128 stands for zero in the data rows.
Here are some numbered points:
Array([128, 108, 105, 100,  98,  90, 100, 173, 119, 138, 143, 186, 209, 209, 182, 148, 123, 105, 104, 109]) 0
Array([ 86, 170, 108, 109, 126, 155, 132,   0, 150, 146, 205, 140, 126, 122, 133, 121, 145, 120, 106, 108]) 1
Array([128, 150, 151, 154, 161, 159, 147, 128, 151, 144, 181, 154, 130, 118, 106, 103, 114,  96, 100, 105]) 2
Array([ 76,  84,  99, 102, 129, 157, 184, 168, 179, 146, 157, 145, 162, 154, 144, 136, 124, 107, 103, 111]) 3
Array([152,  95, 168, 164, 119,  76,  89, 179,  79,  96,  51, 107, 125, 130, 134, 133, 100, 121, 132, 127]) 4
Array([109,  89,  96,  88,  96,  96,  98,  71,  92,  80,  85,  93, 112, 151, 172, 185, 171, 181, 181, 162]) 5
Array([149, 179, 183, 152, 113,  97,  97,  87,  83,  87,  69,  85,  90,  96, 116, 124, 146, 171, 186, 192]) 6
Array([127, 180, 190, 188, 169, 157, 142,  70, 112, 102, 112,  89,  97, 100, 109, 112, 115, 115, 114, 120]) 7
Array([168, 221, 170, 136, 130, 144, 142, 123, 163, 136, 160, 108,  87,  89,  85,  92, 109, 100,  99, 101]) 8
Array([160, 146, 164, 146, 134, 113, 101,  98,  93,  82,  92,  96,  99, 108, 113, 116, 121, 116, 124, 127]) 9
Array([147,  67, 119, 125, 116,  97, 108, 155,  90,  87,  61,  98, 126, 149, 142, 121, 101, 122, 148, 154]) 10
Array([128, 172, 138, 139, 132, 124, 118,  47, 124, 127, 140, 102,  94, 111, 136, 141, 160, 163, 151, 136]) 11
Which three points above are nearest to each new point? Their numbers follow each, nearest first.
Array([134, 163, 176, 182, 162, 137, 120, 102, 139, 151, 168, 164, 142, 126, 118, 105, 104, 101, 102, 106]) 2 7 8
Array([133,  71,  98,  99,  95,  80,  88, 129,  94, 104, 115, 145, 151, 156, 154, 169, 158, 171, 179, 167]) 5 10 0
Array([ 90, 105,  99,  98,  98, 102, 109, 119, 115, 121, 126, 146, 182, 198, 195, 162, 144, 130, 125, 123]) 0 3 5
Array([206, 182, 154, 123, 103,  93,  96, 122, 119, 154, 163, 184, 175, 147, 128, 108, 103,  98, 100, 112]) 2 0 8
Array([118,  96, 116, 125, 128, 121, 117,  97, 104, 112, 128, 129, 128, 119, 121, 138, 144, 149, 151, 150]) 11 9 10
Array([124, 133, 126, 124, 120, 141, 140,  88,  99,  91,  74,  85,  89, 101, 118, 129, 142, 174, 186, 187]) 6 11 9
Array([108,  76, 100, 103, 103, 105, 121, 107, 146, 145, 137, 132, 141, 149, 154, 149, 136, 137, 143, 145]) 3 5 10
Array([109, 106,  93,  91,  97,  97,  97, 106, 107, 113, 152, 185, 203, 201, 175, 161, 143, 123, 113, 110]) 0 3 5
Array([107, 122,  90,  90, 103, 125, 110,  61, 162, 154, 189, 148, 149, 156, 151, 160, 163, 130, 110, 115]) 1 11 3
Array([190, 176, 144, 126, 121, 124, 129, 139, 140, 122, 111, 111, 100, 107, 110, 123, 139, 135, 134, 134]) 9 8 11
Array([154, 133, 111, 121, 140, 139, 111, 124, 137, 116, 131, 109, 111, 132, 132, 167, 177, 132, 111, 117]) 11 9 2
Array([112, 119,  93,  92, 101, 102,  87,  81, 120, 138, 200, 200, 201, 186, 154, 142, 141, 107,  98, 107]) 0 1 3
Array([117,  91, 102, 102,  95,  87,  96, 148,  99, 105,  91, 114, 119, 129, 150, 184, 201, 205, 189, 167]) 5 10 11
Array([ 87, 126, 100,  97,  99, 114, 104,  59, 138, 155, 179, 148, 147, 152, 172, 164, 170, 151, 131, 119]) 1 11 5
Array([182, 175, 171, 176, 140,  98,  81, 115,  79,  93,  74,  91,  97, 110, 121, 136, 142, 161, 166, 165]) 6 9 4
Array([173, 174, 155, 131, 125, 124, 105,  61, 109,  96, 122, 101,  96,  98, 105, 108, 126, 112, 113, 120]) 9 7 11
Array([163, 176, 172, 184, 182, 167, 139, 162, 104, 101,  81,  85,  85,  86,  90,  88,  95,  96,  99, 104]) 7 9 8
Array([114, 117, 104, 110, 105, 115, 106,  89, 133, 150, 135, 115, 107, 100, 109, 122, 153, 156, 153, 158]) 11 9 5
Array([ 86, 124, 123, 111, 107, 112, 137, 131, 106,  84,  89,  80,  86,  92, 108, 126, 146, 175, 192, 194]) 6 5 10
Array([165,  99, 162, 168, 172, 181, 190, 251, 121, 116,  54, 107, 114, 104, 102,  95,  71,  90, 103, 107]) 4 10 2
